In the rows, zero is written as 128.
Rows swapped in pairs by one turn or mirror: which row each one swaps with
The rows were stretched afterwards, more along some directions than others.
pezi: [148 142 135 156 155 113 149 117 109 120 134 111 153 142 137 124 127 117
 141 110 134 138 114 128 144 156]
zogof: [127 118 129 128 150 127  89 128 129 142 126 137 100 117 159 186 129 131
 157 142 117 139 137 176 157  89]
Pira: [129 130 134 151 134 127 121 137 106 132 148 125  98  91 128 137 150 124
 105 123 143 124 117 145 142 108]
garap: [147 161 160 138 148 104 140 154 113 136 152 142 101  96 104 141 127 121
 119 111 132 150 153 159 115 126]
nopa: [125 133 135  96 115 129 150 121 119 127 117 113 119 137 115  89 149 150
 103 138 136 115 139 117 115 130]
rak: [138 160 160 143 133 120 124 111 114 132 123 130 134 145 116 159 126 115
 115  89 130 147 151 142  94 159]
Zoliv: [131 131 132 110 123 140 129  99 106 111 120 114 133 156 131 124 124 133
 124 105 149 140 122 144 106 141]
boki: [130 127 145 128 150 130 123 168 140 154 146 132  90  98 147 174 120 117
 138 137 137 114 129 154 149 100]
Nuno: [131 123 149 140 163 113 134 153 140 152 142 113 119 121 136 150 119 123
 124 133 135 122 104 165 161 118]
zaga: [142 130 174 138 140 126 124 135 131 151 128 139 130 140 148 165 115 132
 163 135 133 157 149 166 131 126]
Pogi: [137 122 170 154 131 149 107 122 136 133 129 151 110 136 143 190 134 139
 137 141 133 125 147 149 142 108]
navo: [138 140 115 121 156 111 123 135 107 142 129 125 117 126 140 151 107 131
 121 128  98 109 144 161 127 114]
ledat: [155 146 130 116 101 142 108 118  81 124 126 135 142 133 141 138 126 137
 155 111 130 148 126 147 132 139]
rir: [116 115 141  96 104 162 148 124 113 121 146 118 122 165 133 133 123 160
 114 147 142 107 143 140 120 123]
Viru: [138 159 175 161 147 104 118 116 125 121 112 117 145 134 112 114 145 109
 105  80 145 143 135 129 117 147]
kube: [136 153 166 120  92 152 116 107 104 128  92 120 133 145 113 123 135 125
  92 104 155 128 135 129 126 133]
Fodo: [138 156 147 118 116 137 132 129 101 100 151 147  94 109 104 123 162 158
 103 127 161 120 138 136 116 110]
peti: [150 140 152 125 118 151 114 121 101 111 121 113 135 135 134 138 148 152
 123 107 155 130 113 140 139 136]
sezal: [129 146 132 134 148 106 130 132 126 130 130 108 124 134 109 124 142 108
 117 123 159 141 104 135 141 130]
nonot: [144 150 147 122 114 132 109 117 105 129 123 140  92 111 105 133 139 139
 103 105 129 137 154 134 118 109]
pagi: [106 118 130 109 151 108 138 139 103 137 134 104 122 116 138  97 102 140
  99 135 139 135 130 185 119 112]
Fop: [155 138 132 161 151 113 114 141 123 140 151 137 112 116 133 186 128  96
 164 122 127 147 120 134 160 127]
garo: [134 140 119 100 105 125 168 125 116 134 137 125 107 123 111 110 132 142
 105 135 122 123 141 117 114 134]
Seda: [146 147 143 147 133 119  93 159 118 146 150 153  87  81 123 156 116 109
 117 106 132 135 143 163 154  87]
Semar: [137 131 160 131 112 129 135 139 115 141 136 127 112 109 158 143 122 122
 126 124 124 140 146 132 142 105]
mapo: [151 144 101 102 128 118 121 129 115 132 142 150  85  94 135 147 137 140
 140 132 110 138 155 147 130  93]
Garu: [152 136 154 123  90 154 112 114 103 144 111 132 131 162 150 160 105 113
 144 117 130 141 132 143 145 140]
Rud: [131 119 128 147 150 110 107 151 130 146 151 135 116 108 155 161 106 105
 162 137 117 136 109 158 171  97]
kepug: [131 128 147 128 125 130 122 139 143 141 132 135  93 101 118 160 137 137
 127 140 127 142 161 156 133 102]
momen: [150 133 137 126 104 133 144 112 109 120 128 120 141 160 140 104 131 145
 130 130 147 150 110 148 142 142]
doto: [133 137 148 117  95 160 130 131 119 137 114 123 123 121 163 140 115 132
 126 128 123 112 156 139 167  96]
demok: [126 136 128 118 160  96 133 129 112 139 140 109 114 143 107 118 120 125
 128 125 141 162 116 161 114 140]
bimi: [153 158 140 155 146 118 128 124 102  89 144 118 131 142 121 130 134 124
 133 105 148 127  97 125 139 136]
dosuk: [152 149 142 119 117 129 139 144  91 135 122 106 141 115 138 107 117 125
 126  94 152 147 117 151 129 150]
veti: [143 142 128 134 148 108 147 128 130 145 141 146 101  99 105 149 127 117
 110 112 117 123 148 142 122 115]
sopif: [121 134 161 119 118 140 137 121 100 166 124 127 118 153 125 145 121 127
 102 134 143 125 127 181 110 151]
Fam: [158 165 154 157 137 120 121 133 137 116 137 139 112 124 124 181 152 103
 147 107 140 131 133 128 140 133]
vukek: [141 139 150 109  84 152 123 112 119 107 118 116 122 147 122 114 144 149
 128 120 158 160 134 147 122 134]
Vodi: [149 154 167 113 113 131 163 125  85 137 136 126 138 149 123 144 135 139
 142 123 146 159 143 137  98 171]
sofe: [145 151 163 161 138 118 141 135 116 130 155 134 135 123 107 147 129 121
 105  95 134 129 150 142 128 134]
folaf: [137 150 136 100 114 139 125 121 104 129 111 129 101  95 130 114 138 146
 104 107 114 129 153 140 122 116]
Lig: [153 126 139 118  93 145 128 126 110 104 130 121 127 123 157  97 139 156
 154 129 147 155 124 124 153 105]
galo: [136 127 129 108 104 140 139 125 104 129 101 100 133 121 150 120 113 129
 126 122 121 128 143 139 133 130]
Dopur: [135 134 159 133 133 128 132 114 104 116 122 116 136 140 135 126 104 122
 148 113 152 166 116 154 122 139]
fimif: [138 152 160 146 131 143 136 127 112 112 132 111 148 146 143 148 131 120
 157 114 159 143 122 136 154 141]
Zub: [109 114 151 120 104 148 133 127 135 145 122 120 135 133 146 107 106 139
 102 115 106 110 142 151 131 126]
suse: [142 138 167 142 117 156 118 107 133 134 116 145 122 158 156 169 123 124
 127 123 121 102 145 131 148 121]
fos: [125 147 142 130 175 101 136 136 127 132 139 115 113 117 123 131 132 117
 135 114 134 152 115 158 126 140]
rafo: [138 148 136 118 101 129 101 126 127 114 116 137  99  99 140 131 151 119
 122 101 132 141 132 141 150  90]
ruko: [126 124 112 100 109 158  94 129 132 142 138 146  78 111 145 164 132 137
 145 139 118 122 152 154 159  85]
fono: [120 119 122  92 128 138 127 147  95 135 145 112 110 139 127 122 107 142
 140 147 160 144 112 171 127 127]
Pef: [136 151 126 136 145 117 136 136 128 133 160 145 123 112 105 145 160 142
 129 109 112 123 148 138 110 150]
Nin: [128 112 185 134 120 160 140 122 137 157 118 126 117 147 136 142 127 125
 105 117 142 114 117 152 139 139]
Tumuz: [130 138 153 149 134 130 120 126 115 143 129 119 134 118 122 133 105 105
 144  98 140 162 124 164 151 139]
Moni: [139 144 168 112  92 167 130 105 112 126 106 120 137 159 146 126 134 134
 115 106 159 127 143 122 130 127]
kepo: [143 144 122 128 130 115 123 128 103 102 119 113 126  90 159 103 140 155
 145 126 119 132 138 117 149 105]
Zisi: [132 138 162 144 153 118 166 134 125 146 132 109 142 130 122 126 123 110
 126 117 155 141 124 130 140 139]
nuvir: [141 158 161 130 132 113 133 119 116 122 113 118 144 152 154 115 119 135
 151 123 135 143 124 146 136 144]
sul: [142 127 138 145 167 119 129 134 126 155 142 129 115 109 127 158 155 123
 121 104 126 132 128 155 129 142]
ber: [123 135 133 100 134 121 140 130  97 136 113 117 124 107 114 135 135 136
 137 124 133 155 141 161 109 139]
bani: [125 125 128  85 114 143 127 139 102 113 138 117  96 121 142 113 126 157
 123 141 137 136 145 151 116 105]
tede: [151 143 146 130  99 140 127 110  92 106 117 121 134 129 132 111 139 140
 142 114 151 155 105 142 156 128]

Swapped with Pira: sopif
Swapped with doto: fimif
Swapped with Moni: Zisi
Swapped with Dopur: mapo
Swapped with peti: Nuno
Swapped with tede: zogof

